In the data rows, the value 128 means zero.
Here are some points, each followed by its number:
[112 166 114 127 141 143 108 154 151 120 144 112 163 186 112 130 117 151
 136 104 160 100  89 145] 0
[141 136 115 118 177  91 133 156 122  95 101 168 145 147  73 132 114 142
 138 143 152 122 108 128] 1
[135 159  97 113 123 108 111 146 124  87  99 131 154 172  66 145 126 139
 135  78  65  94 100 186] 2
[145 104 179 129  61 152 171  44 105 186 142 135  61  99  87  88 169  86
 133 193 124 162 171  91] 3
[140 111 137  60 150  87 140 161 102 125 201 142 119 198 118 149 159 110
 167 142 107 153 149  91] 4
[ 68 163 109  43 127 105  99 123 163 116  81 111 156 185 108 154  85 160
 116 115 156 103 109 142] 5
[166 129  75 108 151 123 124 150 129 118 110 143 127 171  93 129 136 124
 168 115 105 139 113 124] 6
[ 92 151  99 200 113  85 112 151 155 139 129  84 136 136 165 187 104 155
 122 101 170  95 138 163] 7
[113 158 116  24 145 125 101 161 135 100 111 114 134 131 132 167 119 165
 124  86 110  94 103 129] 8
[113  82 162 125 104 186 180 104  97 118  69 155  92 110 145  72 149  97
 121 142 106 173 155  93] 9
[134 150 102 120 150 115 106 154 131 118 115 109 167 117 149 147 124 158
 151  72 125 107 112 153] 10
[156 130 116 114 158 150 129 159 149 107  75 158 135 156 123 125 139 132
 171 122  94 131 150 116] 11
[163 119 131 121 157 170 132 102 124 144 141 154 126 137 102 104 148 102
 155 122  83 143 153  96] 12
[ 72 150 117 143  44  85  84 134 174 104 140  56 131 122 181 160  68 161
  50 124 225  78  83 168] 13
[147  74 186 165  93 145 178  65  86 186 118 127  78 112 102 109 162  83
 122 175  65 183 157  79] 14
[132  77 220 151  84 135 193  69  69 195 131 158  65  65 114  96 170  65
  96 204  94 159 221  82] 15
[ 72 150 125 161  96  85  81 132 178 118 188  44 152  69 181 163 107 173
  69 123 178  65  93 153] 16
[125 151 121 135 162 115  86 141 156 110  96 120 152 112 133 139 130 146
 186  78 115 118 100 163] 17
[136 142 113 125 120 120  96 172 127  89  61 124 154 132 112 134 126 153
  96  72 122 106 100 162] 18
[136 150  94 107 116 119 110 146 155 108 189 127 159 152 189 161 100 152
 103  99 140 106 104 146] 19
[147  96  97  95 121 134 147 128  88 153  69 143 110 116  79  88 151  88
 159 149 137 151 155  86] 20
[137 129 119 111 172 140 139 125 111 107 129 140 139 168 127 147 143 124
 143 117  86 137 132 128] 21
[132 122 132 109 141 114 161  96 109 125 140 180 111 126  51 112 172 111
 160 150 105 165 186 109] 22
[137 147 113 150 170 129 123 145 162  80 145 154 145 150 128 115 121 138
 142 121  81 130 115 120] 23
[119  80 186 181  98 182 214  79 101 213 150 120  78  93 129  84 165  97
 103 181 115 172 165  93] 24
[119 135  99 156  84  98  99 138 166  91 115  94 150 153 198 154  80 164
  25 123 140  83  97 164] 25
[133 157 126  83 167 137 112 147 133 111 153 122 151 143 123 153 131 146
 171 101 119 133 112 137] 26
[ 68 135 126 119  86  95  88 108 171  95 180  65 140  86 189 132  85 161
  88 143 166  88  91 161] 27
[113  74 191 142  94 130 197  73  75 192 110 154  96 133  89  75 177  92
  83 188 123 176 166  95] 28
[114 157 106 131 108  93 108 107 173 114 105  94 147 103 165 167  50 162
  75 113 151 110  97 165] 29
[117 110 144 145 138 167 161 113  94 134  96 164 106 136  93  75 152  78
 157 189  69 165 129  95] 30
[122 105 160 179 122 146 183  61  86 198 213 117  81 124  76  69 164  97
 105 157 113 157 188  82] 31
[ 60 155 116 123  56  35  79 107 170 125 127  86 143  91 167 136 103 161
 134 149 190  78 113 172] 32
[115 157 102 133 143 126 105 167 161 106 124 123 157 172 165 131  87 164
 114  72 145 110 104 163] 33
[161  99 187 149 134 153 176  91  50 166 101 148  97 129 119  72 161  94
 113 148 107 171 167  89] 34
[133 124 142 104 148 122 135 138  96  91 119 159 119 142 113 127 150 113
 153 138 105 153 147 108] 35
New points follow, each followed by the number of its nearest point above, looking only along the 6 directions in which the numbered points spread most.
[113 219 103 128 134  68 115 165 136  91 126 115 148 150 106 148  98 155
 131  65 152 114  95 156] -> 0
[154 137  96 118 148  97 105 143 141 118 150 118 153 137  82 144 102 164
 106  75 137 105  87 141] -> 0
[122 128  94 141  93  91  96 139 161 125 195  61 148 154 145 168  85 175
 161 105 157  95  87 174] -> 7
[152 112 131 108 154 142 140 131 112 128 152 154 122 150 160 133 124 113
 172 111 103 145  71 117] -> 21
[139 139 107 111 165 140 108 164 129 107 110 118 167 156 151 109 113 147
 163 101  90  86 159 122] -> 23
[152 145  99 124 189 101 109 143 137 116  92 128 135 105 113 137 133 137
 149 101 120 100 132 131] -> 17
[144 128 139  97 132 150 137 117 133 133 114 165 110 138 112  92 141 101
 140 101  97 150 146 101] -> 35
[147 106 162 115 159 138 148 134 101 118 127 198 112  93 115 102 170 101
 167 147 113 150 165  95] -> 12
[188  96 162 116 139 179 159 122 104 145 124 153  90 128 100 120 158  97
 150 163 116 166 163  95] -> 30
[ 64 146 112 108 158 134 114 181 138 139 206 147 138 121 111 150 129 134
 153  88 118 116 110 136] -> 26
[ 80 169 100 184 125 137  88 146 145 104 124 126 170 128 155 173  95 163
 114 155 153 102 115 201] -> 7
[119  64 180 144  56 110 194  84  84 198 133 141 101  61 114  88 155  78
 107 181 132 150 159  73] -> 3
[173 116 146 154 140 159 134 119  92 114 136 155 117 157 128  97 172  96
 106 109 119 147 166 103] -> 12
[160 129 144 110 131 150 155 152 132 103 113 157  99 155 127 115 131 115
 189 125 121 133 163 127] -> 35
[139  71 179 182  94 142 151  25  84 187 141 136  75  93 116  97 184  83
  90 179 113 159 161 100] -> 24
[118 141 118  87 107 127 104 150 133 111 133 128 133  69 102 135 106 133
 134 104  92 128 119 182] -> 10
[132 152  97  98 159 111 102 104 143 119 136 133 150 137 124 144 117 151
 194  97 126 121 101 136] -> 26
[151 123 106  60 160 190 145 115  99 104 117 144  96 118 134  97 180 102
 149 176 118 140 119  98] -> 35
[ 85 130 120 133 148 104  98 118 153 110 129 106 157 131 171 160 131 156
  75  92 156  81  89 150] -> 29
[ 95 128 110 101 118  68  98 162 158 113 131  75 151 131 162 172  85 154
  96 109 159  60 107 152] -> 29
[132  87 151 149 134 149 143 118  96 135  92 159  81 143  87 109 177  94
 171 148 112 169 151 113] -> 30
[109 158 112 139  94  83  81 136 173 118 137  61 151 121 171 169  90 170
  96 112 176  60  89 159] -> 29
[146 129  92 141 163 105  98 157 119 130 159 124 151 131 139 136 104 154
 120  96 138 111 103 149] -> 0
[ 88 162  92 138 110 116  86 148 133  98 132  94 165 110 195 164  98 166
  96 110 161  99  93 159] -> 29
[163 138  94 180 158 138 111 141 130 107 195 144 155 133 131 154  92 127
 127  96 126 115 120 126] -> 23
[106 150 102 148 138  89  92 128 150 115 124 138 154 145 110 151  64 164
 115  78 131  97 111 148] -> 0
